div: [ 99 123 120  62 130 118 117  85]
Lunog: [167 123 124 119 198 125 119 101]
Gosi: [124  85 107 166 122 125 119 101]
loc: [130]	div, 5
size: [ 99 123 120  62 130]	5
both div Lunog: 	[123]
both Gosi div: 	[85]
both Lunog div: 	[123]
loc: [118]	div, 6
size: [124  85 107 166 122 125 119]	7

Pap: [ 73 128 146  96  94  71 116 146 171  92 117 130 105 130 114 143 139 143
 124  84 112 140 107 108 110 113 198 112 115 154 109 138 121 135 140 108
 140 125 104 137 143 143]
ligu: [ 80 110 142  95  94  79 112 138 171  93 120 113 104 132 113 116 157 133
 109  92 112 135 152 109 110 109 194 153 110 166 117 157 120 135 140 108
 131 123 106 137 143 144]
simur: [145 107 102 160 149 187  87  95  87 162 154  88 150 138 132 108 125 104
 114 169 142 125 154 149 145 142 123 112 110 155 168 183 121 135 120 118
 110 143 123 126 133 124]
asked: [ 73 128 146  96  94  71 116 146 171  92 117 130 105 130 114 143 139 143
 124  84 112 140 107 108 110 113 198 112 115 154 109 138 121 135 140 108
 140 125 104 137 143 143]	Pap
size: [ 73 128 146  96  94  71 116 146 171  92 117 130 105 130 114 143 139 143
 124  84 112 140 107 108 110 113 198 112 115 154 109 138]	32
size: [145 107 102 160 149 187  87  95  87 162 154  88 150 138 132 108 125 104
 114 169 142 125 154 149 145 142 123 112 110 155 168 183 121 135 120 118
 110 143 123]	39
loc: [128]	Pap, 2
loc: [88]	simur, 12
size: [ 80 110 142  95  94  79 112 138 171  93 120 113 104 132 113 116 157 133
 109  92 112 135 152 109 110 109 194 153 110 166 117 157 120 135 140 108
 131 123 106 137 143 144]	42

Vutud: [ 84 160 164 156 126 112 144 150 175 147 157 137 159 175  82 166 167 121
 120 103  87 128  84  76 106 107 116 106 141 153 123 134]
Detu: [ 73  99 116 141 163 140 105 137 150 137 108 171  84 126 153 114 113  78
 142  98 118  68 125 117 138 139 150 145 105 127 133 109]
fis: [153 166 104 125 122 105 132 175 114 145 122 121 120 137 134 115  90 100
 152  73 136 170 149 152 127 134 102 144  89 138 137 140]
gud: [149 160 164 156 126 112 144 150 175 147 157 137 159 148  82 166 167 121
 120 103 114 128  84  76 106 107  84 106 141 153 123 134]
Vubi: [128 121 131 145 108 122 148 103 162  98 126 116 154 101 136  82 148 138
 128 127 116 152 121 118  70 117 150 134 120 148 105 105]
Liro: [ 70 139 166 164 137  90 146 135 163 163 169 152 137 173  67 133 169 106
 136 105  97 150  98  86 100 126 142 123 134 157  85 119]
dezim: [ 86 148 172 168 125  94 154 159 164 158 153 158 146 165  74 156 169 109
 110 126  71 146  91  77 123 128 123  92 106 139  87  95]
bot: [ 85 148 169 167 126  95 153 164 160 159 155 156 145 164 151 155 170 109
 111 124  73 142  92  74 121 128 126  90 105 138  87  91]
zok: [126 145 148 147  93 142 144 108 149  74 133 103 135 103 157  88 123 169
 122 119 114 123  94 131  75 129 127 162 109 148 134  87]
Rul: [ 88 135 179 145 121 112 133 128 152 153 174 148 173 163  76 159 171 125
 137 112  82 126 111  74 116 100 127  98  96 157 118 108]
size: [ 73  99 116 141 163 140 105 137 150 137 108 171  84 126 153 114 113  78
 142  98]	20
asked: [ 70 139 166 164 137  90 146 135 163 163 169 152 137 173  67 133 169 106
 136 105  97 150  98  86 100 126 142 123 134 157  85 119]	Liro
asked: [ 88 135 179 145 121 112 133 128 152 153 174 148 173 163  76 159 171 125
 137 112  82 126 111  74 116 100 127  98  96 157 118 108]	Rul
asked: [ 85 148 169 167 126  95 153 164 160 159 155 156 145 164 151 155 170 109
 111 124  73 142  92  74 121 128 126  90 105 138  87  91]	bot

sebar: [ 73  82 130  92 162  90 171 129 115 173  98 151 180 170 105 142  95 154
 148 115 174  73]
riz: [140 174  78 128 188 144 103  87 181 174  79 150 187 153 163 188  73 183
  85 169 162 164]
nipun: [178  74  70  79 178 134 187 129 132 136 156 187 189 131 143 178  68  92
  72 164 170 179]
Momet: [136  76 107 183  74 153 152 146 161 105 176 172 161  73  77 179 141  81
  77  95 141 180]
gizar: [ 97 173 187 182  93 174 110 117 145  68 110  94 163 110 134 152 115  78
  76 185  83 146]
voge: [146 170  78  71 106  68 138 171 156  86  76  79 180 140 106 126 105 148
  96 128 177 149]
Vinip: [115  88 111 181 109 132 186 174 189 111 143 132  92 134 120 185 154 182
 122 107 188  94]
tatu: [149  98 180  73 166 161  94 120  99 182 175 108  94 152 124  95 187  98
 106 140 102 168]
fofe: [140 143 121  72  78 116 163 160  99 172 158 130 116 109  72 108  99 183
 128 136 162 163]
dar: [104  78 132 129 160 133 185  85 177 124 132 163 166 130 179 106 177  82
 173 152 139 158]
size: [ 97 173]	2
size: [ 73  82 130  92 162  90 171 129 115 173  98 151 180 170 105 142  95 154]	18
loc: [96]	voge, 19
asked: [104  78 132 129 160 133 185  85 177 124 132 163 166 130 179 106 177  82
 173 152 139 158]	dar
asked: [ 73  82 130  92 162  90 171 129 115 173  98 151 180 170 105 142  95 154
 148 115 174  73]	sebar
loc: [186]	Vinip, 7
asked: [ 97 173 187 182  93 174 110 117 145  68 110  94 163 110 134 152 115  78
  76 185  83 146]	gizar

tiso: [105  75 169 106]
kiv: [149  95  85 152]
Mudib: [105 145 149  57]
popeb: [150 148  96 108]
Lirol: [ 66 162 154 101]
talu: [177 102  89 148]
size: [105 145 149]	3
both tiso Mudib: 	[105]
loc: [95]	kiv, 2
both kiv Mudib: 	[149]

fak: [147 132 133 114 140]
Gerim: [126 128 176 126 127]
naze: [154  98 102 130 177]
sata: [112 130 148 102 126]
das: [ 85  78 106 117 131]
tov: [177 201 155 126 127]
both naze tov: 	[177]
size: [ 85  78 106 117]	4
both tov naze: 	[177]

tameg: [ 95 200 185 134 178]
mul: [121 116 147  59  70]
fenuz: [106 121 117 160 158]
fizov: [171  60 132 140 120]
size: [ 95 200 185 134]	4
both mul fenuz: 	[121]
size: [171  60 132 140]	4
loc: [140]	fizov, 4
loc: [158]	fenuz, 5
loc: [60]	fizov, 2

bobu: [101 102 131 142 122 102 127 155]
bebog: [102 138  92 132 103 126 110 142]
nunok: [102 138  49 132  93 126 110 174]
both nunok bobu: 	[102]
asked: [101 102 131 142 122 102 127 155]	bobu
loc: [93]	nunok, 5
size: [102]	1
asked: [102 138  49 132  93 126 110 174]	nunok

zitu: [106 175 176 104 198]
zom: [144 151 112 106 146]
zavuf: [164 132 153 158 109]
zavab: [156 129 165 141 115]
Nor: [140 132 107 139 132]
setog: [128 136 127 133 137]
reka: [140 132 133 168 144]
Varin: [146 123 128 140 124]
loc: [127]	setog, 3
both zitu zom: 	[106]
size: [106 175 176]	3

kurif: [119 121 121 119 120 120]
pemo: [122 132 132 118 126 125]
molo: [125 130 126 124 127 127]
Zalon: [142 142  57 178 129 177]
Gine: [180 128 174 130 153 101]
Tib: [120 137 148 141 123 152]
size: [119 121 121 119 120]	5
loc: [122]	pemo, 1
size: [180 128 174 130 153 101]	6

Rones: [ 96 129 155 127 138 118 116 125 126 128 118 112 139 111 111 117 126 126
 118 101 135 118 143 112 124 139 110 140 128 128 156 170 169 141 122 119
 145 121 121 135 134 125 118 142 108 138 128 143]
dirol: [ 96 129 155 127 138 118 116 125 126 128 118 111 139 111 111 117 126 126
 118 101 135 118 143 112 124 139 110 140 128 128 156 141 162 134 123 132
 155 136 130 121 121 114 111 132 133 132 130 116]
zoso: [ 96 129 155 127 138 118 116 125 126 128 118 111 139 111 111 111 126 126
 118 101 135 118 143 112 124 139 110 140 128 128 156 141 162 154 123 132
 155 136 125 116 109 133 100 176 121 131 130 134]
size: [ 96 129 155 127 138 118 116 125]	8
size: [ 96 129 155 127 138 118 116 125 126 128 118 111 139 111 111 117 126 126
 118 101 135 118 143 112 124 139 110 140 128 128 156 141 162 134 123 132
 155 136 130 121 121 114 111 132 133 132 130 116]	48
loc: [154]	zoso, 34
asked: [ 96 129 155 127 138 118 116 125 126 128 118 112 139 111 111 117 126 126
 118 101 135 118 143 112 124 139 110 140 128 128 156 170 169 141 122 119
 145 121 121 135 134 125 118 142 108 138 128 143]	Rones
asked: [ 96 129 155 127 138 118 116 125 126 128 118 111 139 111 111 111 126 126
 118 101 135 118 143 112 124 139 110 140 128 128 156 141 162 154 123 132
 155 136 125 116 109 133 100 176 121 131 130 134]	zoso

sina: [134 189 135 120]
refi: [134 189 130 140]
vin: [135 140 132 127]
gosig: [153 151 167 124]
Fip: [107 141 125 159]
patuk: [166 113 167 127]
size: [166]	1
size: [135 140 132 127]	4
both patuk vin: 	[127]
both gosig patuk: 	[167]

tuz: [180 163 143 121  98  90 102 102 140 162 160 138 139 135 137 136 128 120
 121 131 135 126 119 118 122 125 126 129 139 129 141 160 177 188 196 194
 184 170 160 160 154 147 142 138 136 132 130  83  56  67 114 116 122 134
 135 113 120 190  81  76]
sidu: [180 163 143 121  98  90 102  98 119 149 162 158 139 135 137 136 128 120
 121 131 135 138 135 122 118 118 123 125 126 127 133 148 177 176 195 194
 190 197 180 160 154 147 142 138 136 132 130 126 124 118 120 116 122 120
 116 113 120  87  81  76]
lalep: [180 163 143 121  98  90 102  98 119 149 162 158 139 135 137 136 128 120
 121 131 135 138 135 122 118 118 123 125 126 127 133 148 177 176 195 121
 190 197 180 160 154 147 142 138 136 132 130 126 124 118 181  84  57  63
  99 113 180 118 140 127]
asked: [180 163 143 121  98  90 102  98 119 149 162 158 139 135 137 136 128 120
 121 131 135 138 135 122 118 118 123 125 126 127 133 148 177 176 195 121
 190 197 180 160 154 147 142 138 136 132 130 126 124 118 181  84  57  63
  99 113 180 118 140 127]	lalep
size: [180 163 143 121  98  90 102]	7
asked: [180 163 143 121  98  90 102 102 140 162 160 138 139 135 137 136 128 120
 121 131 135 126 119 118 122 125 126 129 139 129 141 160 177 188 196 194
 184 170 160 160 154 147 142 138 136 132 130  83  56  67 114 116 122 134
 135 113 120 190  81  76]	tuz
asked: [180 163 143 121  98  90 102  98 119 149 162 158 139 135 137 136 128 120
 121 131 135 138 135 122 118 118 123 125 126 127 133 148 177 176 195 194
 190 197 180 160 154 147 142 138 136 132 130 126 124 118 120 116 122 120
 116 113 120  87  81  76]	sidu
size: [180 163 143 121  98  90 102 102 140 162 160 138 139 135 137 136 128 120
 121 131 135]	21

fime: [136 117 129 131 137 131 141]
zifib: [128 114  97 136 110 119 126]
Tezer: [136 128 113 131 137 136 141]
nolo: [137 154 101 204 119 132 136]
debu: [180 154 109 204 132  88 111]
lare: [136 128 113 131 134 119 139]
konad: [119 117 142 125 146 142 136]
size: [180 154 109 204 132]	5
loc: [88]	debu, 6
size: [180 154 109 204 132  88 111]	7
loc: [110]	zifib, 5
both konad Tezer: 	[136]
size: [119 117 142 125 146 142 136]	7
both fime zifib: 	[136]

gid: [166 169  88 152]
sila: [139 101 155  98]
zit: [151 131 160 101]
Lozi: [130  88  93  93]
Mago: [109 102 174 122]
Zupim: [130  88 192  93]
Muzal: [151 131 160  76]
tesud: [151 145 139 136]
rofu: [ 92  95 195 197]
Vak: [138 144 116 195]
loc: [102]	Mago, 2
size: [166 169  88]	3
loc: [136]	tesud, 4
size: [130  88 192  93]	4
both sila tesud: 	[139]
size: [130  88  93]	3

muta: [124 130 159 127 137 127 156 136 198 130 124 127 124 139 150 132 126 164
 164 125 165 124 148 137 125 137 126 179 172 124 149 135 124 209 124 126
 126 127 156 124 144 171 128 170 124 127 124 166 136]
sofor: [178 177 124 126 124 171 130 184 124 172 130 177 142 135 126 124 125 170
 133 166 124 125 130 124 124 141 125 124 138 152 159 124 129 124 167 165
 124 135 126 124 126 124 180 182 179 178 142 166 153]
pelu: [124 130 159 127 137 127 156 136 198 130 124 127 124 139 150 132 126 164
 164 125 165 124 148 137 125 137 126 179 172 124 149 135 124 209 124 126
 126 127 156 124 144 171 128 170 179 178 142 166 153]
Kago: [124 127 143 144 139 124 142 126 151 126 127 124 124 135 148 135 135 133
 143 125 141 127 138 133 134 133 126 149 141 131 129 137 124 154 124 124
 127 125 144 134 146 145 126 133 125 125 126 135 129]
lum: [124 130 159 127 137 127 156 136 198 130 124 127 124 139 150 132 126 164
 164 125 165 172 148 137 125 137 126 179 172 124 149 135 124 171 124 126
 126 127 156 124 144 171 128 170 179 178 142 166 153]
asked: [124 130 159 127 137 127 156 136 198 130 124 127 124 139 150 132 126 164
 164 125 165 172 148 137 125 137 126 179 172 124 149 135 124 171 124 126
 126 127 156 124 144 171 128 170 179 178 142 166 153]	lum
size: [124 130 159 127 137 127 156 136 198 130 124 127 124 139 150 132 126 164
 164 125 165 124 148 137 125 137 126 179 172 124 149 135 124 209 124 126
 126 127 156 124 144 171 128 170 179 178 142 166 153]	49
asked: [124 127 143 144 139 124 142 126 151 126 127 124 124 135 148 135 135 133
 143 125 141 127 138 133 134 133 126 149 141 131 129 137 124 154 124 124
 127 125 144 134 146 145 126 133 125 125 126 135 129]	Kago

luze: [103 102 162 107 114 113 135 143 110 100 129 118 112 107]
mobes: [143 157 144 188 122 135  96 152 117 118 158 117 103 131]
lef: [151 109 161 149 107 110 133 143 139 104 110 149 136 130]
Pedi: [156 126 129 119 124 128 133 133 138 102 152  90 145 144]
nep: [157  79 121 200  91 138 125 150 117 109 120 127 134 124]
Nanug: [157  79 121 156  91 138 125 150 117 109 152 127 134 124]
both nep lef: 	[109]
asked: [143 157 144 188 122 135  96 152 117 118 158 117 103 131]	mobes
loc: [90]	Pedi, 12
loc: [128]	Pedi, 6
both lef Pedi: 	[133]

Ter: [136 150  74 133  89 137]
Mabin: [136 150  74 133  74 140]
defi: [129 142 132  75  59  60]
feb: [136 150  74 133  59 141]
loc: [140]	Mabin, 6
both feb defi: 	[59]
both defi feb: 	[59]

